(in the rows, 128 means zero)
The rows of X fall into 3 groups, and each row is roughly a mix of its group's hidden directions.
X (97 x 10):
[[ 83  93 130 131 112 169 151 151  84  93]
 [ 92 125 124 130 101 111  98 146 196 165]
 [189 117 163 143 154 144 163 169 144 140]
 [173 131 189 173 163 131 127 121 124 150]
 [158 143 139  73 107 127 142 150 119  63]
 [179 144  86 117 108  90 152 122 176 125]
 [200 124  97 143 131 107 144 157 164 109]
 [ 96 154 111  81 127 149 107 151  80  88]
 [178 163 124 132 145 151 170 168  99  99]
 [136 144 158 142 185 122  80 127 155 171]
 [ 69  93  78 138 141 139 170 140 126 141]
 [ 80  58 123 139 139 142 146 156 130 101]
 [149 140 182 111 140 163 134 148  95  75]
 [133 167 154 116 167 128 126 154  95  65]
 [113  97 201 137 130 166 119 129  90 128]
 [ 80 131  64 119  95 103 128 144 162 126]
 [124 155  60 114  87 104 143 146 161 117]
 [ 45 122 129 108 102 159 120 145 112 136]
 [156 173 161 153 151 118 140 120 181 165]
 [196 150 138 123  99 122 154  87 150 154]
 [136 117 112 103 101  61 114 152 153  85]
 [167 179 118 139 157 144 131  88 133 179]
 [151 131 135 138  94 195 182 126 109 129]
 [187 160 163 125 153 112 133  90 157 152]
 [ 78 114 126 124 115 148 106 138  62  92]
 [ 84 140  92 112 104 129 110  62 106 143]
 [126 161 178 132 160 179 129 146  91 155]
 [126 148 125 163 173  97  88 140 167 169]
 [ 81  96 100  97 110 139 147 148 163 175]
 [ 89  61 117 127  96 134 138 171 123 108]
 [175 130  91 150 154  99  93  84 101 119]
 [142 185  93 116 153 105 105 122 177 153]
 [118  95  90 129 112 102 118 127 188 175]
 [105 140 175  97 121 174 137  93  87 154]
 [106 113  82 153 126 108 126 120 163 194]
 [129 116 149 182 193 118 102 130 127  94]
 [194 111 190 133 132 137 132 143 154 126]
 [ 86  74 136 117  77 123 146 138 111  90]
 [117 141 153  81 152 141 136 176 123  71]
 [129  77 159 148 114 135 130 109  66  95]
 [115  89 106 126 151 151 158 184 172 146]
 [151  95 121 136 139 137 120 152  61  78]
 [179 167 152 123 131 160 155 152  88  99]
 [143 130  87 103 140 131 173 191 152 113]
 [124  68 162 124 159  94 112 152 126  85]
 [138  93 177 181 148 152  96 104 136 148]
 [148 107 168 161 159 158 140 173 137 171]
 [117  75 121 153 137 171 175 120 161 155]
 [119 116 144 127 125 162 152 125  52  89]
 [194 139 163 158 172 127 122 139 102 113]
 [188 126  98 134 130 129 176 111 174 143]
 [181 155  91 122 152  87 125 142 173 121]
 [151 145 104 138 155 150 183 171  98  95]
 [ 59  83  96 138 152 140 154 139 132 137]
 [ 75 114 117 149 143 167 138  90 119 179]
 [172 154  98 121 148  87 103 134 124  72]
 [167 129 191 133 158 153 117 149  90 104]
 [ 60 115  73 130  95 139 146 135 141 135]
 [ 70 133 103 112 108 152 111 115  68 109]
 [178 126 102 142 164 165 184 127 117 113]
 [119 147 162 149 162 160 100 105 133 191]
 [134 172 136 107 100 105 162  74 170 126]
 [180 146 100 108 119 105 170 114 181 127]
 [182 178 130 128 141 113 116  93 151 171]
 [ 45 136 112 130 103 142 109 138 100 113]
 [149 178  95 142 130  81 126  98 173 115]
 [162 159 105 106 123  76 120  95 151  84]
 [ 97 139  88 115  99  84 108 122 137  69]
 [144 129  83 107 108 107 137 155 184 172]
 [134 166 154 147 157 174 113 103 114 183]
 [169  71 170 140 121 120 150 141 108  89]
 [174 128 119 146 157 154 160 188 154 142]
 [158 143 176 172 147 121  79  94 118 128]
 [ 92 129 196 173 128 155 132 125 103 144]
 [178 155 129  92 105 115 139 136 112  65]
 [ 91 130 142 110 122 173 166 126  68 104]
 [ 79 116 141 130 137  94  70  98 157 151]
 [107 128 152 153 166 191 132 113  92 159]
 [ 72 146 143 137 135 151  97  95  95 174]
 [126 110 182  95 133 178 141 150  84 134]
 [185 171 126 114 127 118 144 146 103  73]
 [173 131 119 155 141 138 171 123 168 182]
 [141 169 127 147 161 169 124 103  70 154]
 [115 129 190 137 139 181 129 119  80 118]
 [181 104 188 157 159 141 135 134 110 142]
 [ 98 103 173 157 123 153 106  75  93 135]
 [164 163 128  90 131 136 157 173 112  79]
 [141 168 172 146 156 136 123 101 155 184]
 [129  89  73 140 150 120 167 167 160 112]
 [ 62 114 150 142 144 167 111 117  87 149]
 [106 131 184 144 152 183 131 128  83 128]
 [201 115 161 146 158 121 128 120  94 105]
 [ 53 113 105 133 110 120 110 116 157 167]
 [188 164 187 117 152 125 145 116 138 125]
 [ 99 103  86 152 157 142 161 165 153 169]
 [135 105 152 129 148 175 141 140 131 202]
 [139 100 102 114  93  76 141 136 186 113]]
One row of each group comes first, with its name. Which group is each row after those in?
[ 55  84  99 136 114 150 152 120 115 130]	C
[ 95 124  70  89 107  88 136 138 163 141]	L
[165 160  85 106 131  80 116 101 158  99]	K

[142  79 125 148 130 157 169 149 187 139]	C
[ 92 127 145 128 149 171  92 116  79 171]	K
[ 74 140  83 121 101 123 123 156 111  77]	K
[150 122  80 179 125 114 135  69 109 139]	K
[172 114 149  74 148 113 114 151 178 144]	K
[210 143 173 125 132 133 141 118 116 119]	C
[173 126 154 108 127  89 113 164 121  70]	C
[121 147 118  58  79  99 112 126 153 134]	L
[ 91 112 114 135 141 174 148 165  82  88]	C
